These are runs of 7 systems, one row a step. Runs of the same system follow the same rule from any start.
J, run 1 (9 x 26):
[[  4   2  -1  -2  -8   5   6  41  -2  15   3  23   6 -27  16  15   6  -2
  -10  43  15  -2  14   2  -2   4]
 [ -9 -29  23  18  15  -3 -29  -7   9  14 -12  -1  22  11  -8 -26  -8  11
   -9  -4   7   3 -24   2  27   5]
 [ -6   8   3   7 -13   0  26 -10   2  25  -3  19 -27  -3 -23   8  11 -15
   26  -3 -24   0 -16  21 -23   9]
 [  8  20  16 -40  15 -15   8  -9  -5 -12 -30  -7   8   5  13   4  -4 -10
    6 -17   8 -17  12  -8  32   8]
 [-21 -14 -13  19  -6 -13   9  11  -5  -8  18 -40 -21  16  16 -11   5  -4
    0 -22  -1  -7   2 -17 -26 -21]
 [  7  19 -12 -14 -14  23   9   6 -17   1  24  20  14  -8  10   0   1  19
  -14   0  -1   9  27  30  21 -20]
 [-10 -16   4   7   7   2 -28 -12 -11   5  -5 -17   7 -13  -2  -4  15  -6
  -35  43  14  -9 -10 -16  -2  15]
 [ -6 -13  21  29  -4 -11   5  32  31  22   3  36   4 -12   1  -8   2  -3
   23  -2 -13   7   1   9   4   2]
 [  2  -2  16 -29   4   5   8 -40 -11   2 -13   6   0   6 -15  -6  -7   1
   -3 -25  -7  -2 -38  13  18  19]]
P, run 2:
[[  0  17  13   5   8 -25 -15  26  30  -7 -10  16  14 -13   2  -3   3  -6
    0   8 -14  -8  34 -31   2  26]
 [ 14 -19  -7   4   5  10 -10 -23   9 -10   1   2   7  20 -18  -1 -30  13
   13 -35  -5  21 -28   6   4  -3]
 [  5  30 -28 -18 -11  18  11  16 -22   8  -2  -5 -18  -3 -12  25  -5   5
  -15  24   0   0   3  -3 -32  13]
 [ -1  -2  -4  25   7 -10  -8  20   6  -3 -18 -19  21  13   8 -17  -3  11
    8  10  23  -2  27 -24  34 -11]
 [ -5 -13  -6  19   9   6 -37 -18  11   1  22  -6  -4   4  -5   8   6   1
   -8 -12 -17  16  -5  19 -35 -18]
 [ 15  33  -2 -29  -4  18   1  -7 -11   6  -7  33  17 -18 -12  11   1   7
  -13  22  -3   2  17  14  22  21]
 [ -4 -11  -1  11   6 -20 -13  -8   9 -21 -12 -21   7   8  -7 -19  -8   1
  -10  -5  -2  -7  -7 -51   2  29]
 [ 12  -6 -16  15  -4  12  -1  29  20  10   8  24  -7   4  -9  20 -25  10
   23  -7 -10  24  -8  15 -31 -10]
 [  9  17 -14 -20   9  20  -4 -17 -34   9 -26 -26   2  14 -10  12  -2   7
  -10  25  27  -4  -3   9  18  -7]]
Z, run 3:
[[ -5  -4 -33  15 -12  20   2  -3 -19   0  17 -22 -10  24 -20  -6 -16  24
  -15  -9  -2  14 -18  -2 -20  -5]
 [  5   0  -7  -4 -10  20  12  32 -20  27  -9  17   5  -9  -7   8 -10  14
  -11  39  20   2 -16   6   9  14]
 [  2 -19  14   4  22  -7 -37 -11   7  -1 -22 -16  15  -7   5   3   9 -10
  -15  34  21  -8  -5 -17  10   9]
 [  6   2  11  11  13 -19 -23  13  44  -2  -2  25   2  -7  -5  11  -6 -11
   20 -11 -24   8  10  -4 -23  12]
 [ 21  21  -9 -25  -1   4  13 -41  -2 -20  -6   8   0   7 -14  10 -10  -3
   20 -28 -13   7   3   6  16   6]
 [  4  14 -38   0  -9   7  15  17 -17 -16   5 -31 -13  18   4   8 -15  11
   -1  -7  10   3  15 -19 -20 -14]
 [ -4   1  -8   3   0  26 -10  26 -17  26   0   3  15  14  -3  -6 -18  35
  -18   8  17  11  -5  26  17 -16]
 [ -4   1   2   3   3  10 -31 -14  -7  14  -1   1   1 -21 -13  10  19  -7
  -30  47   1  -4  -3   1 -16  20]
 [ 12  -9  14   0   5 -17 -16  11  34 -17  -1  27  23 -21   7  -1  -7  -7
   -3   6  -8   2   9 -31   8  30]]
J, run 4:
[[-10 -14   3  11 -17 -12  30  25   8   9  11  10 -27 -21  12   9  15 -25
   12  12  -6  -8  -7  -8 -31   4]
 [  4   1  20 -32  12   5  -4   8  -5   1  -9   9  25  10  14 -11 -24  20
  -10 -30   9   2  -5  15  39  -3]
 [-25   4 -12  18  -8   1  10  -5 -20  18  -2 -31 -30  10 -20  -5  16  -5
   -6  10  -4 -11 -14  -5 -30   2]
 [ 11  16   9  -5   1  -4  13  12   3   4  -8  21  17 -10  15   0   9  -4
   19   4   8  -3  36  17  43 -17]
 [-15 -29  10   0  10  -6 -22 -36  -5  -9  10 -29  -7   1   8  -9  15 -11
  -23 -11  -1  -6 -22  -6 -11  -2]
 [ -6  24   4  -7 -16  -2  18  41   9  15  15  36  -5 -18   6   4   3   3
    1  -4 -22  -1  23  14 -13   8]
 [ -3 -14   9 -15   4   3   0 -23 -21  -7 -15 -14  17   7  -2 -24  -6   9
  -23  -2  18  -9 -23 -16  43  16]
 [-14 -13  -2  20  -9  -3  21  32   2  28   1  -5 -28  -1  10  14  11 -14
   21   9   4  -3  -8  15 -32 -22]
 [  5  21  15 -22  15   7 -18 -19  -6   2 -13   7  25  10  -2 -12  -3  14
   -6 -21  -2   0  15  26  43  -7]]
N, run 5 (9 x 26):
[[  5   9  26 -22  11   6 -28  -1  15  12  -3  39  21 -15  -4   4  -5   6
  -13  -3 -14   7  -1  27  12  18]
 [  8  11  -7  -6   1  -3  11 -15  -4   5 -36  -1 -12   2 -34  12  -7 -13
   15  20   1  -5 -21 -22  -7  36]
 [ 19   7 -19   8  -3   4  11  38  17   0  -5  15   2   8   5  18 -25   8
   34  -8   4  16  18   2  -5 -15]
 [  7  27 -18 -24  13  12 -19 -27 -20 -13  -6 -31   2  16   3  13  -1   6
  -13  -7   8  -1  21   9   3 -19]
 [ -9  11 -19  23 -17  12  -6  18 -12  13  18   3  -4 -16  -6   1  19   6
  -24  44  -1   0  21  -5 -16   5]
 [ 13 -27  -1  24   0   6 -26 -18  13 -16  10   9  31  -3  -7 -18 -12  13
   -9   5   5  16  -6 -18  27   9]
 [  8 -14   4 -23   7   8 -16  -3  10   2   6  13 -10 -16  -2  30 -15 -11
  -11   4  -8   8 -33   7 -43  18]
 [  5  30  14 -18   7   2   1  20   4  22 -30  29  15   2 -18   3 -13  10
    9   4  -4  -1   8  10  25  24]
 [ 13   6 -31  19   0   0   8 -13  -2  -6 -26 -27 -17  21 -23  16 -10  -7
   33   9   8   4  -1 -21 -11  -4]]
E, run 6, 9 rows:
[[  4  24 -20  15   3  19 -26 -28  -5  11  -4  -3  -2  16 -44   5  -1  13
   -3   4 -17  14   1  10 -14   8]
 [ 19   8 -14  12  -5   1 -12 -12  11 -15   0  13  12 -23 -12  11   9 -11
   -2  43  -1   4  26 -29   3  23]
 [ 16  -8  -3  -6  19 -11 -34  -4  27 -30   1  -4  20   6   6   4 -24   4
   -3 -24  -4  11   7 -24  -8   6]
 [ 13  35 -26 -15  -2  20  -7   0  -5   2  -5   7  -3  15 -30  19 -26  20
   -1  -9 -16  15   1   7 -22  14]
 [ 16  10 -25  11  -1  12  -8 -16 -12  -8 -14 -10  13  -3 -22   2  -2   7
   -7  43  17   3  13 -25  20  15]
 [  8 -16 -10  24  18  -8 -43  14  31 -14   2 -11  12   3   1  10 -13   1
   -1   7   2  12  10 -21 -26  -3]
 [ 12  28  -6 -17   8  15 -31 -15   7   2   5  23  15   3 -23  11 -12  16
  -14 -11 -24  16  11  21  -8  12]
 [ 12  19 -20   2  -9   1  -2 -33  -8 -19  -8  -6  -1  -6 -28   1   4  -6
   -7  22  -7  -2  10 -35   1  33]
 [ 22 -15 -18  16   4  -4 -13  23  29 -22  -5   6  15   2   1  12 -29   7
   14   6   9  17   7 -32  -5   7]]
R, run 7:
[[  2 -35   0  23  -1  -7   8  31  17   9 -15   3  -4   9  -4  -1 -24   3
   20   1  12   7 -35 -20  -7  11]
 [  2  14   1   4  15   7  -8 -14  -1  26 -36  -9  -6  28 -28   7  -8   5
   28  -8   1   5 -13  26   6  -6]
 [  3  35 -13 -10   4  -3   4   1 -15   2 -17 -17 -11  -1   5  20  20 -13
   10  25  10 -11  40   4  -1 -16]
 [ -6  -1  -6   8   4  -5 -22  19  10 -17  31 -15  11  -2  30  -5   8   7
  -17 -13  -1   2  37  -3  -9 -27]
 [ -1  -3  -6 -14 -13  17 -12 -21  -7  -8  37  14   2 -10  -4  -4  -4  11
  -36 -19 -23  13 -17  11 -18  14]
 [ 11  -6  -1 -15 -15   9  20   6  -9  -2  -3  27  13 -17 -11  -8 -14   9
  -15  22   7   0 -20 -24  25  40]
 [ -4 -31   7  36   7 -16  -5   4  16  10 -27 -11   0  11 -14 -11  -5  -7
   22  12  13   1 -23 -27   7  11]
 [  8  10   3   4  13   1  -9  -8  14  22 -22   6 -14   9 -14  27   4 -14
   39  -2  -6   7  -1  31 -14 -16]
 [  7  41 -10 -33  10  -6   0   9  -8 -13 -13 -15  -3   6  15  20   1  -5
    3  -8   2 -10  40   1  -2 -11]]
E, run 8, 9 rows:
[[ -9   6 -18  21   4  -3 -17 -19   4  -3   2 -28 -16  28 -26  -5  -5   6
    4 -26 -21   8  -5  -7 -31  -1]
 [ 24  16 -16   1 -14  19   6   8   1   4   5  38  11 -24 -12  18  -3   5
    5  34   0  14  17   9   9  10]
 [  4 -15   2 -10  21 -11 -30 -24   2 -26 -10 -33  11   5  10  -3  -2  -6
  -19  -2  15  -8  -4 -31   4   6]
 [ -3  21 -13  12  -3   1  -9  38  20  14   4  19  -2  11 -21   5 -22  19
    8 -15 -25  15   7   0 -33  12]
 [ 21   5 -12  -5  -3  22  -6 -52 -18  -7  -6   0  13  -2 -19   3   7   4
   -2  19  11   8   0  12  36  -1]
 [  0  -5  -6   6   8 -20 -16  22  19 -14  -7 -17  -8  -9   8  16   0 -17
   -6  19   2  -7   9 -44 -38  17]
 [ 10  10   1   1   5  11 -20   7  12  -1   5  21  28  16 -10 -11 -26  30
    2 -30 -10  21  11  16  23  -5]
 [  6  12 -25  -4  -4  12  -2 -43 -19  -6  -4 -22 -21   0 -25  20  11 -14
   -5  19  -3  -1  -7  -2 -27   9]
 [ 10   1  -1   8  -1  -7  -7  38  18  -7  -4  19  25 -14   7  -3 -11   9
   -8  26   9   1  21 -32  15  20]]
G, run 9:
[[ -6  -8  -2  -5 -26  11  21   8  -5   1  45  28  -5 -18  14  -6   4   6
  -14 -18 -16   8  -5  22  -9  -7]
 [-19 -14  32 -21   3  -5   8  20  -9  18 -10   7   9  -4  13 -22  -5   6
  -24  -5   9 -15 -29  -5  22  23]
 [-28  -5   8  37  -5 -16  -6  11  15  19   4  -2 -17  -3 -16 -13  19  -9
    1   7 -24  -6  -5  -9 -31  14]
 [  2  -1  22  -2  -7 -16  32  -7  14   7  -6  28  -7  -8   6  -4  11 -20
   37 -21 -12  -5   1  14  21  -2]
 [-13   4   6 -26   2 -22  14   2  -6 -20   0 -28 -18   1  24   0   5 -18
   -8 -27  -3 -22   3 -21 -18   2]
 [-10  17  -3   9 -10  -7   3  44  14  -2  24  17  11   4  11 -18  -6  19
   -6 -23 -18   6  33  -3   1  -3]
 [-21 -12  11  -2 -16   8  24 -20 -25   9  21  -3   0   2   9 -31  14   8
  -16 -21  -2  -7 -17  21  29 -11]
 [-16 -12  21 -10  -3  -5   0  28   4  13  15  17  -6 -30  20   2  14 -13
  -26  22  -3 -11 -11   0 -23  19]
 [-19  -5  32  16  10 -24 -11   2  25  14 -16  11   7   9 -12 -27   3  -3
   13 -22 -21  -6  -7  -6  13  18]]
Z, run 10 (9 x 26):
[[  6   2  13   9   6 -14  -4 -17  18   8 -29  20   0  -8 -29   2   2 -18
   22  16 -12  -2 -11 -16   4  36]
 [ 24   1 -11  -1   6 -15   8 -12  16 -25 -15  -7  -3   1  10  21  -4 -20
   40  -7   8   2  20 -15   5 -14]
 [  3  15 -13 -18  11   6  -7  10  -4  -4   2 -18  -5  29   9  13 -21  15
    8 -42  -3   8   5  19 -15 -28]
 [-12  41 -17  -5 -10  20   2   5 -29  18   3  -3  -3  15 -23  -4   2  24
  -24   5  -9  -1  12  16   0   4]
 [  4  -6 -13  15 -12  14  -8   5 -10  -3  17   5  20 -20   3  -9  10  12
  -29  44  15   3  18 -14  18   6]
 [  7 -41  11   6   8   0 -28   4  23  -6  16  16  15 -17  10   4 -11  -2
  -17   7   3  11 -26  -6 -15  11]
 [  6  -1  13 -12   5 -10   4 -10  15   6 -24  18 -10   1 -24   9 -14 -13
   18  -9 -15   0 -30 -13 -14  37]
 [ 15  15 -14   4   4 -12  19  -8   2 -10 -33 -18  -8  15  -9  10  -4 -11
   39  -1  11  -5  14 -20  16  -4]
 [  6   9 -16  -1  10   8 -12  17  -3   0   2 -23   0  22  18  16  -8  11
   14 -14  14   9  24  23  -6 -46]]
G, run 11 (9 x 26):
[[-25  16  11 -23   0   2 -12   8 -19   4  16 -10   9   1  12 -20   7  17
  -49 -14  -7 -12   6   4   6   9]
 [-12 -12   8  24 -19   3  -6   2   9  12  28  32  11 -22 -13 -25  11   8
  -23  11 -21   7  -6   0   4  23]
 [ -7 -35  27   0  -3  -7  18 -13   8  12  -7  16 -11  -8  -2  -7  -1 -16
   13  -8  -4  -3 -47   4   1  17]
 [-12   9   8  -5   4 -22  17  31  12  12 -24  -5 -24   2   1  12  -1 -20
   20  -2  -8 -17  -6 -17 -32  17]
 [ -9  18  -1  18  -5 -22  22   9  10  -5  -6  -8  -5  13   4 -15  11  -5
   30 -23  -9  -8  36 -10  18 -15]
 [ -7   0  -4 -14 -12   0  20 -10 -13 -19  35 -13  -9  -6  33  -4  15  -5
   -7 -27  -1  -6  19  12   1 -31]
 [-12   5  18 -28   4   3 -12  31  -3   1  19  14  20 -10  26 -12  -7  17
  -42 -12  -4  -5   9   8   7   7]
 [-24  -7  11  21  -9   3  -8  -8  -2  18  15  12   5  -1 -23 -33   9  16
  -28  -4 -20   1 -18   2   4  22]
 [ -2 -22  16  12 -15  -5  25  -5   8  17   2  30 -14 -24  -6   2  11 -22
   15  13  -8  -1 -30   4  -7  20]]
P, run 12:
[[-22  -6  18  -2 -14 -10   9  -1   4   3  27  21  -7 -12  -3 -24   8  -1
  -20 -23 -32  -5 -15  -1 -13  26]
 [ 14 -22   2   2 -19   7  43  -1  -4   8  -7  27  -5 -14  -4   2  -7  -7
   25  12  12   3 -28  -1  21  12]
 [-16 -13  12 -10  14 -16  10  15  -5  12 -27 -30 -24   8  15  12   0 -20
    9   0  17 -20 -23 -10 -21  -2]
 [-13  18   8   6  -3  -7  19  14   1  18  -3   1  -9  16   6  -8  10   2
   27 -30  -9  -4  22  32  12 -32]
 [  1  -5  -6 -10 -10   4  14 -50 -20 -22  20 -21  -9 -10  16  -3  25 -16
   -6  -8   3  -8   7   6  13 -21]
 [ -4  -6  19 -24  -6 -14  10  30  12 -11  24  23   9 -30  37  -1   4  -9
  -21  -6  -5 -10  12  -8  -3  10]
 [ -9 -32  18  -1  -8   8  15   1  -8  12   4  11   8   7   0 -26 -17  15
   -7 -24   6   4 -43   8  29   6]
 [-18  -4  -1  11 -16   1  28   5 -14  26  -4   1 -30  -9 -13   5  19 -16
    6  24  -4 -11 -23   5 -25  11]
 [  2  -4  18   2   8 -20  17   3   8   9 -30  -3  -2  -1  15   3  11 -22
   37   4  16 -13  12   4  30 -15]]
R, run 13:
[[ -7 -24  -6  30  -4   2   4   2 -11  10   2 -23  -7  -7  16   1  26 -12
    3  38  29  -5   7   3   6 -31]
 [ -9  -7  32 -16  19  -4 -34   4  15  11   7  11  13 -10  19   3   8  -4
  -16 -14  -8  -2  -1  29  -3 -10]
 [ -4  30   6 -27 -10 -11  10 -19   1 -16   8  16  -5 -14 -10  -6  10 -12
  -14 -16 -33 -11  10 -16  -5  37]
 [ 12 -26 -15  18 -22  -6  36  13   7 -21  13   7   0  -4  10 -10 -13   0
   22 -10   7   7  -4 -27  12  -1]
 [ -6 -31   1   2   8  12  -1   2  -9  19 -12 -18  -9  24  -2   2 -20   9
    7 -16  17   5 -45  20  -5 -18]
 [-11  35  11 -13   4   7   5   6 -19  37 -28   5  -4   3 -18   2  13   1
   -2  19   0 -13   6  24  13   8]
 [ -4   7   4  15   2 -21  -6 -14   6 -16   2 -15   8 -10  17 -11  32 -17
    4  10   3 -14  44 -16  23 -13]
 [  0 -25   2  -1  -4  -4  -7   0  19 -14  38   8 -11 -15  25  14   2 -12
   -4 -25 -14   8  -6  13 -37 -18]
 [  4  14   6 -42  -6  12  16   7 -12   0   5  21   5   4  -5  -5 -27  19
  -18 -30 -12   3 -22   6   8  25]]
N, run 14 (9 x 26):
[[ -5  17   6  -8  -7 -13  16 -44 -11 -15   0 -10  -7 -14   3 -11  36 -23
    0  -1  -9 -18  23  -8  22   1]
 [ -9 -12 -10  12 -24 -12  28  26   4 -18  28   6  -5 -12  14 -17  -1   1
   -8 -11 -10  -2   3 -32 -11  13]
 [-10 -13   9 -10   1   5  -5  -4  -6  -2  15  -4  10  20   5 -23 -20  23
  -17 -48  -6   7 -24  14  13  -6]
 [-21 -11  15  -7   0   8  12   3 -22  36 -15  -9 -21   2  -1   1  13  -7
   -6  12  11 -14 -35  24  -8  -2]
 [ -6 -14  23  24   8 -23   6  16  18  13 -22   3   7  -4  12 -12  13 -13
   28   6  12 -11  10  -4  30 -10]
 [  1  -2   2  -2   4 -22   4 -31  16 -26   7 -14 -18  -4  13   7  14 -29
   21 -31 -15  -5   9  -8 -17 -11]
 [ -8  27   3 -28 -21   0  31  13 -12  -6  24  19  -5 -13  15  -8   7   3
  -14 -23 -19  -9  19   7   5   7]
 [-18  -7  -7  10  -9  -1  16   5 -23   1  -4 -26   0  23  -7 -35  -8  22
  -15 -14   8  -8 -18 -22  21   8]
 [-14 -39   5  24  -3   6   1  15   1  21  15  -7 -11   7  13  -2   2   3
    6  -8  10   7 -26  27 -15 -33]]

Which system made each run below?
run 15 (2 x 26):
[[-15  -1  -6  10 -15 -10  24  54   7   2  10   4  -8   5   7 -13 -15  11
   -4 -14  -8  -4   0 -25 -19  14]
 [  0 -13  -6  19  -5  15   2 -36 -13   6  -1  -6   6  22 -21 -22  -5  18
   10 -20   3  13 -19  19  33 -14]]

R
run 16:
[[  8  -8 -24 -23 -10  22  14  15 -18  -5  17  -7 -14   3  10  20 -25  12
  -14  -9  10   9 -24   5 -29  -7]
 [  4  23 -18   5   9  15 -21  31 -10  17 -20 -10  15  15 -12   6 -15  25
  -11  28  17   5  20  -1   5  -2]]

J
run 17, 2 rows:
[[  3  28 -22  -5  10   5 -17  14 -18   0 -20 -30   4  10   0  11   0   9
  -11  30  19  -7  31 -14  -3  -6]
 [ -3   1  -7  32  10  -7 -40   2  20  -9  14  -6  21  10   0 -17   3  15
   -7 -10 -10  14  35  -6   5 -14]]

P
run 18, 2 rows:
[[  8  22 -18  -9 -14  -6  18  34   4 -17  18  11  -5 -12  15  13  -4   0
    1  -3 -10   1  34 -17 -19   1]
 [  7 -33  -4   3   5  12  -8   3 -10 -11   5 -17  21  13  19 -13 -21  21
  -11  -9  30   8 -13  -2  30 -21]]

P
run 19, 2 rows:
[[-10 -20   1  41  -7 -11  -6 -15  10   6  -8   0  -3  -9 -22 -15  19 -14
    3  32  -5  -5 -10 -28  -1  25]
 [ 22 -25   7  -4  -4  -2   5  -1  29 -16  15  34   7 -13  13  11 -17  -7
   24 -24  -8  18 -11   4  -1  -1]]

N
run 20, 2 rows:
[[ -2 -26   1   8  -5   5   9   0   2   5  23  -1 -11   3  24   7   4  -3
   18 -25   5   8  -8  37  -7 -45]
 [-14   7  26 -33  10 -12   0 -11 -19   2  -7 -14   4 -14  24  -8  25 -16
  -24   6   9 -27  10   3  24   3]]

N
run 21, 2 rows:
[[  2 -19 -27  20 -21   0  33   8 -11  -8   8 -21 -27  -2   5   9   4 -12
   15  14  13  -1 -10 -21 -22  -9]
 [ 17   2   0 -18  15  15 -22  16   3  -1   1   7  22   3  20  16 -19  14
   -2  -6  17  15  16  28  15 -28]]

J
run 22 (2 x 26):
[[-10  -9  12  15  -5 -19  22 -16   5  13 -17   0 -23 -15  -6   6  30 -36
   25  21  -1 -17 -10  -5  -8   8]
 [  5   1  23 -23  14 -21  11   0  16  -4 -18   3  -7   2  21  14  -1 -21
   34 -31  -1  -7   4  10   8 -13]]

P
run 23 (2 x 26):
[[  7 -12  29 -24   2   1  12  -9  11   5   0  37   6  -6   4  -2 -13  -3
   12 -32 -10   3 -30  21  19  12]
 [ -8  16   9 -28   8 -12  24  13 -10  13 -40 -17 -23  13  -4  11  -7 -13
   17  -7   5 -19 -18  -9  -8  15]]

N
run 24 (2 x 26):
[[ 17 -32   5 -21  -8   8  22   9  -3 -14  13  15  12 -14  33   3 -16   0
    0 -10  23   6 -18   3  25  -9]
 [-21  11  19 -21  23 -16 -25  18   4   8 -19 -24  -5  13   6   0  -4  -2
  -19 -16  -5 -18  -7  -8 -25  12]]

N
run 25 (2 x 26):
[[ -1  -7   3  18 -22   4  25 -25   4   7  24  25 -12  -6  -7  -7  15  -8
   25 -24 -23   8  -6  28   4 -13]
 [  3 -10   8 -39  -4  -3  30   3 -22 -14  -7 -10  -1  -5  30  -1  -6  -7
   -9  -8  23 -16 -16 -13  25   5]]

N
run 26:
[[ 16  10 -16   9   1  10 -16   7   8  11 -18  17   2  -6 -32  23 -13   1
    3  38  -1  11  -5 -13 -19  31]
 [ 19 -14 -14  20   4   0   3 -26   5  -6 -28 -14   2  16 -19   5 -11  -5
   37   6  16   8  -9 -12  23  -8]]

G
run 27:
[[  4 -10   5  11 -16   7  34  16   4  27   0  33 -12  -8  -1  10   1  -6
   33   4   0   8 -15  29   3  -9]
 [  0  11  17 -36  25  -2 -21 -27  -9   4 -32 -19   5  16  -3   5  -4  -4
   -5 -16   6 -10 -12  11  15   4]]

J
